One turn sends every row of this set to another row. A few are shown first. Where does it send the rows asked after them?
ses: [ 57 -15  23 -32 -14  -7 -11   6  -8   7 -28  30  -1  31   1   3]
Zopa: [ 11   0  10  25 -22 -10  12   5 -26   5  20  29  24  42 -22 -23]
diza: [ 60 -24 -22 -16  20  -6  49   9 -20   2 -10 -31   7   6  11  -3]
Vudi: [ 19 -29 -12 -23  -1  -1  -5  38  37   1  -4  18  12  11  13  21]
zam: [ 24  17   6  12 -28   3   0  11 -16  -7  24 -25 -11   1  38 -17]
gunul: [ 36  -3  -6  11   5 -14  46 -11   9  31 -16 -31   1 -26  -1  -6]
zil: [ 11   6   2 -22 -24  31   9  19 -37  36  35   0   3  15 -16  -9]
pubuf: [ 59  16 -25 -20  41 -27  27 -29 -30  -1  10  15   8  -2   0  13]
vifaf: [ 23  36  -5  14   0   8   7 -35   7  -6   8  -9  10 -14  17 -24]
naso: [ 41   3 -44  -3   1 -10  13   1 -14  -3   9 -25   1 -11  47  -5]
lubi: [-17  11 -28 -14  17   2  24   8  17 -40  14  21  22  24   5   2]
mis: [ 63  13  -8  -5  16 -25  -2 -12 -43  -1  17  24  -8  41 -24  11]
pip: [-35  22  -3  -5  27 -15   0  -1 -14 -29 -18   0 -11  26  -4  19]
koz: [ -9  14 -32 -11 -18 -32  38  15   6  -8 -18  36  -5  -1 -25  33]
dizis: [ -5 -43  -6 -20  26 -21  -9 -36  -5  -6  -9   9  -5  15   4   0]
Dif: [  5   2 -17 -10 -20 -11  21  20 -42  -1   4  -1  -8  45 -19 -42]
zapo: [ 17  33  -8  24  17  38  27   9  22 -10   9   8   4   3  -6  25]
neti: [  9  25  13  41   5 -10  34   4  -1  -4   7  -2  17  14  -5 -40]
refi: [ 35 -32  -9 -19   5 -19  40 -31 -19  13 -10  -1   1 -26 -32  -4]
gida: [ 36   0 -32  -8  38 -35  27 -13 -11  36  25 -15  -7   3 -25  14]
kan: [ 17   6  -3 -10   5 -18  -6  41  -9 -42  18  15  -7 -13 -22  44]
bif: [  7  30  26 -10 -21  10  44   5 -31  22 -11  19 -25  24   6  27]
silav: [ 28   6 -14  27 -45 -16  19   9   4   6  28  19  -5  -7  12 -19]
rivi: [ 46  21   1   5  -8 -21  25   2 -27  -9   1 -42  -3 -37  -7   5]
furet: [ -6   6  31 -16   4 -31  17   7 -33 -10 -45  24   1 -14   6  21]
toder: [-21  -3   1  -9  10 -32 -16  39 -11  23  -9 -16   4   1 -26  29]
Ped: [  6  -6  13 -11 -24 -48  -2 -28  -2   6 -23   3  -7   8  -7  39]
vuva: [ 26 -18 -28 -37   9  23   9   2 -49  12  14  11  -4  21 -40  -7]
Lili: [ 54   7   7 -21 -13  20  -4  -4 -26 -18  18  -5   9  40 -32  -7]
segol: [ 37  11 -14 -37  23  -7  -5   2 -37   9  25  30  27  -2 -27 -28]
Ter: [ 50  18  33 -35  20  -2   7  26   9   9  10  14 -25   8  -6  34]
Tib: [  9  -8  14  27  -9   2  34  21 -37  43  22   0   1  24  12  -9]
Fomad: [ 11  17 -16 -41   6 -16  15  53  -9  -5 -38  15 -23  -5   7  -5]
Dulod: [ -2  23  13 -35  18 -46  -5  19  28   1   6  22   9   8   4  -2]
ded: [ 24 -13 -21  -1  13 -13  17 -46 -44  23   8  40  -3  -4 -14   5]
tol: [ 15  16 -18 -22   8  -2   4   6  28  -8  -8   7 -35  35  -9  44]
pir: [  6 -18 -16   2  35   3  19  16 -27 -14  -8 -19  45  -6  18  24]
rasol: [ 12 -47 -11   3  -3  -8  -5  37 -19 -25 -25   8   0 -13  14   6]
Buz: [-12  38  -8 -10  27  13  24  30 -28  33 -26  16  12   9 -15  17]
sivul: [ 11  -3  17 -17  12   7  21  47 -12   9 -10  35  33 -17  -7  37]

naso goes to neti
ded goes to diza
silav goes to Dif
Now find these:
toder goes to kan
sivul goes to tol
pubuf goes to gunul
dizis goes to pir
Ped goes to rasol

One turn sends every row of this set to another row. A few are shown first. Where does it send the rows asked after them?
ked: [-16 -48   3 -38 -13  14 -45  17  18  19 -17  12   0  -7  -8  24 -23   3
  30 -41  16 -15  -6  37  11  -8   5  14  37   8  -3 -27]
vop: [-18 -48  -1  12   4 -30 -21 -23 -22  29  26  30  -6   2   3  -1 -25  33
  25   8  13 -39  18  35 -10  -3  19  -8  -4  13 -50 -21]
lat: [-26 -54  13 -41   4  -7 -49  27   1   6 -18  -1  27   6 -37  33  -4 -16
  13 -34  -2  10  14  17  13 -34  36  23  29   6  -2 -22]
Nafo: [  7 -53  16  22 -11 -22 -13 -39  -4  14  22  28  -4  25 -13   7  15  -6
  17  25  -8 -30  26  34   7 -15  31 -20 -10   5 -30 -22]
laka: [-31  38 -19 -20  50 -51 -47 -12  27 -14 -32   7   8  37  12 -11 -10   9
  10  -6  14  -3  -8  30 -28 -35   6 -24  -3 -14 -19  46]
kidad: [-27  33 -15 -16  30 -44 -41 -18  28 -26 -26  18  16  42   5 -15   1 -12
   3  -7  -2  -2   1  29 -25 -55   6 -37  -9 -13 -10  47]
tula: [-26  37   6 -21  49 -54 -52 -44  13 -17 -48  35  36  26  31  15  10   1
  12   5   5 -40   1  12 -40 -21  23 -36  12   3   2  20]
zudo: [-28 -28  17 -58   6  -3 -49  -1 -32 -18 -10   3 -10   5  -7  47  15  -9
  33 -18   7 -10  25  13  10  -5  28  49  46   6 -24  -7]
kepe: [-49 -38  19 -33   7  -1 -54   6 -12  31 -12  11   1 -16  23  19  12  24
  46 -26  40 -15  11  21  24  -9  10  23  31  -3 -47 -29]
bup: [-33  34  -2 -14  38 -55 -55 -32  21 -14 -38  33  53  24  16   8   2 -11
  14   7  16 -28   9  12 -46 -31  14 -45   6   6  12  15]
tolo: [-46 -42  15 -41  13   6 -58  12   7  22 -19   8 -16  -7  17  31  20   3
  44 -24  31   0   7  24  12  -3   7  31  42  -4 -43 -19]
nusar: [-19 -42   4 -27 -21   5 -43  13   2  26  -6  12  23 -12 -12  13 -25  11
  35 -35  32 -22   5  31  22 -15   5   4  26   9  -2 -39]
nurep: [-26 -49  18  10  23 -37 -25 -32 -26  27  16  26 -16  10  15   7  14  30
  25  20   4 -29  23  25  -1  -5  36   3  -3   2 -73 -14]
fik: [  2 -34  33 -36 -30  12 -30 -29 -19 -13 -12  28  -9   8   7  28  29  -9
  29 -24 -10 -39  17  28  40 -17  21  14  30  -1 -13 -21]
vake: [-22 -52  -3  14  10 -44 -26  -8 -23  27  31  13  21   8 -29   2 -22  16
  17  19  16 -17  31  25 -11 -14  34  -5  -9  16 -34 -24]
fugeb: [-33  32   7 -10  42 -53 -55 -38  27 -11 -43  32  46  28  22  11  23 -16
  16  13  13 -24   9  10 -39 -31  18 -45   8   0   6  16]
tasan: [-29  39 -10 -19  33 -46 -42 -26  20 -35 -24  17   7  44  12  -9  13 -16
   7   2   0  -3   9  27 -24 -50   7 -29  -6 -14 -17  53]
movof: [-22 -59  13  28   3 -33 -25 -18   2  35  25  18  14  18 -20  -1  16  -5
  20  28  12  -3  32  25  -1 -26  30 -19 -14   4 -40 -28]
mepa: [-26 -26  26 -50  10 -13 -43 -11 -48  -9 -11   6   0  -1   2  39  16  15
  32 -19  11 -26  25  12  29  -5  37  44  37   4 -34 -16]
Senat: [  0 -44  20   8  15 -40 -14 -39 -33   4  18  19  -9  25 -12  19  15  11
  12  27 -13 -32  29  23   5  -7  51   6  -2   8 -45 -13]
vadod: [-32  31 -16 -14  41 -47 -44 -11  35 -14 -31  14  16  36   9 -16  -7   0
   5 -11   8   0  -6  32 -26 -50   4 -36  -9 -15 -15  44]
figez: [-22 -48  20 -25  -6 -11 -46  15  -7  12  -7  -4  43   6 -42  25   5 -15
  19 -19  16   5  24  13  30 -37  36  13  20   5   3 -36]
dula: [-41  33   3 -19  53 -56 -57 -36  16  -7 -48  37  40  20  36   9   9   5
  16   3  12 -33   2  10 -45 -26  17 -38   9   1  -9  18]
reto: [-29  45 -12 -21  36 -44 -41 -30  20 -32 -25  17  -6  42  23  -7  14  -6
  14   3   8  -8   3  30 -25 -36   2 -23   0 -15 -23  52]
fufo: [-23  34   8 -13  40 -49 -50 -46  27 -15 -46  38  34  30  32  12  21 -11
  15  10   6 -36   2  15 -38 -22  17 -46  10  -1   5  18]
lezir: [-39  32  -2 -15  39 -51 -56 -32  21  -7 -40  40  46  17  32   3   0   0
  18   0  18 -34   2  14 -47 -29   9 -47   7   4   2  16]
tov: [-25 -52  40 -18 -16   6 -42  -8   9  14 -14  16  15  10  -4  20  57 -26
  28 -16   2   0  25  18  42 -43  26   0  18 -10 -22 -32]
vaz: [-11 -40  21 -46 -33  21 -37 -15  -7 -19  -8  30 -16   7   5  32  21 -26
  29 -32 -13 -23  17  30  17 -24   8  16  37   4 -11 -12]
som: [-41 -59  31 -32 -10  11 -51   7  14  10 -17  19   6   7  -2  25  45 -33
  22 -29  -8  12  20  20  20 -48  20   8  26  -7 -28 -19]
lik: [-25  45 -18 -22  45 -46 -43 -24  21 -25 -29  10  -4  37  19  -7  -2   6
  15   0  15 -12  -5  33 -26 -27   2 -21   1 -13 -19  50]

vaz goes to zudo
vadod goes to kidad
Now find these:
Senat goes to nurep
bup goes to fugeb
figez goes to tov

One turn sends every row of this set to another row. A few are shown first. Where does it send the rows asked after them?
mukef: [ 23   0 -17  38  -7 -54 -61  17   1 -34  -5  -1  -2 -15   8  43  13   0
 -35]
Gebu: [ 11 -45  -8  12   0 -28  33 -10  -2 -70   8  25  37   3   8  21  33  14
 -41]
vopir: [ 20  52  -6  11 -48   6 -13  -8  13  -9 -21  14  -9   3 -18  20  19 -11
 -23]
sogun: [ -3 -13  -3  -5  -6 -27  41 -10   4 -68   8  14  52  12  11   8  17   4
 -40]
Bepa: [-22  -8   5  16 -12   0   4 -13 -31   6 -32  34 -25  38 -26  16  21   7
 -55]
bul: [ 36  20 -11  38 -43  -7 -19   1  24 -14 -32  17 -28 -10 -25  31  21   2
 -24]
nok: [ 16   8 -13   5  -3 -28 -63  -5 -26 -29  19   9   9   5  14  43  41 -11
 -31]
zesur: [-20 -37  -5   5 -14 -12   9  -9 -20 -15  44   7  46  20  -7   8 -13   9
 -52]
rame: [ 35  21 -10  21 -41  14 -20 -15  -7  -9 -12  30 -19  -1 -20  35  46  -1
 -27]
bibo: [-34   8   1  20 -28  -8  18   3 -23   7 -55  17 -15  12  -6  17  -6 -14
 -44]
saf: [-22 -32  -2  20 -12 -13   5  -4   0   1 -55  20 -43  18 -18  26  13 -11
 -31]
mabi: [-24 -45 -11  17 -23 -29  16   9   8 -19  14 -11  38  -8   5  14 -36  -9
 -35]
Nefas: [  3  44  -8   6  -9 -45 -55   9   2 -31   5 -10  19   8   9  23   3 -11
 -35]
mizu: [ -8 -81 -11  14  -5 -23   0  -7   7 -22  30   4  17   9 -10  23  -3   5
 -34]
Gebeb: [  5 -31  -6  18  -5 -44  38   2  23 -73  -8  10  38  -2   6  12   6  11
 -39]

mukef goes to Nefas
rame goes to bul
Now find these:
bibo goes to Bepa
mabi goes to zesur
sogun goes to Gebu

